Here are some numbered points:
[  28  -19   -2 -127   22  -40  -43  -44  -20  -39  -65  -23    0    1
   26] 0
[ 31   3  15 -20 -15 -43   1 -25  74 -27 -26   9  21  -6   6] 1
[ 52  21  16  63  34 -24   8 -10 -33  47 -29   9  34  -4   1] 2
[ 50   1  -5 -14   2 -45  14 -13   9 -10 -67  13   7 -11 -26] 3
[ -65  -22  -31 -127  -52   41   24  -12  -78  -10  121  -51  -55  -17
   -8] 4
[ 42  21   2  77  20 -28   8 -20  36  19  -4   5  27 -13 -29] 5
[ -46   11  -24  -14   47   93  -41   30 -127   28   13   31  -54   81
   41] 6
[ 35  26  60  48  33  -9  -4 -16 -25  40 -54  27  -7 -28 -33] 7
[ -33  -26   -9  -34   13   28  -45    8 -127  -16  -49   27  -26   25
   41] 8
[ -31  -25   -5   67   10   25   -8   11 -127   -4  -98   21  -27    9
   42] 9
[ -29  -16   -8   28  -21   20    6   18 -121  -19  -89   40  -19   -7
    7] 10
Which two points above are nearest to each new point? Their numbers follow each, nearest first.
[  17  -22   20 -106  -21  -10   32  -11    3   46  127  -75   14  -34
   -1] -> 4 1
[-72  19 -43 107   7  78  -4  89  92  20 -79  45  -8  64  -3] -> 5 2
[-78  22 -45 113   8  87  -3  98 106  25 -80  48  -8  67  -7] -> 5 2
[ 12  -5  53 -56  -6 -19  23 -67 -53  52 127 -63 -22 -80 -45] -> 4 7
[ 45  -7   0   5  31 -73 -47 -56  99 -65 -67 -34  36 -28  23] -> 1 3
[ 49   5  -2   3   2 -43  13 -12  22  -8 -58  13  10  -8 -24] -> 3 1
[  12  -25    3 -127  -50  -17   33  -27   57   17  127  -82   13  -40
  -24] -> 4 1
[   8  -21    8 -114  -45  -12   29  -19   54   17  127  -68   10  -36
  -22] -> 4 1
[ 37   6  15 -34 -10 -38  22 -55 -56  58 127 -81  18 -42   0] -> 4 2
[ -31  -22   -6   70   10   26   -7   12 -127   -5 -102   25  -25    7
   37] -> 9 10
[ 27 -11   7 -21  -4 -52 -14 -21 117 -14 -23  -2  18   2  34] -> 1 3
[ 26  -9   8 -26  -5 -53 -13 -25 111  -3   3 -11  16   0  35] -> 1 3
[  16  -23   22 -115  -22   -5   37  -10  -11   52  127  -83   13  -39
   -6] -> 4 1
[ -78   19  -28  102   17   81  -10  116   77   41 -127   40   -9   68
   21] -> 9 10
[  1  13 -14  51 -18 -13  -2  -4 -54 -51 -57  21   1  16  -7] -> 10 3
[ 58 -10   5   2  -9 -51  11  -8  -5 -31 -35  10  26 -13 -26] -> 3 1
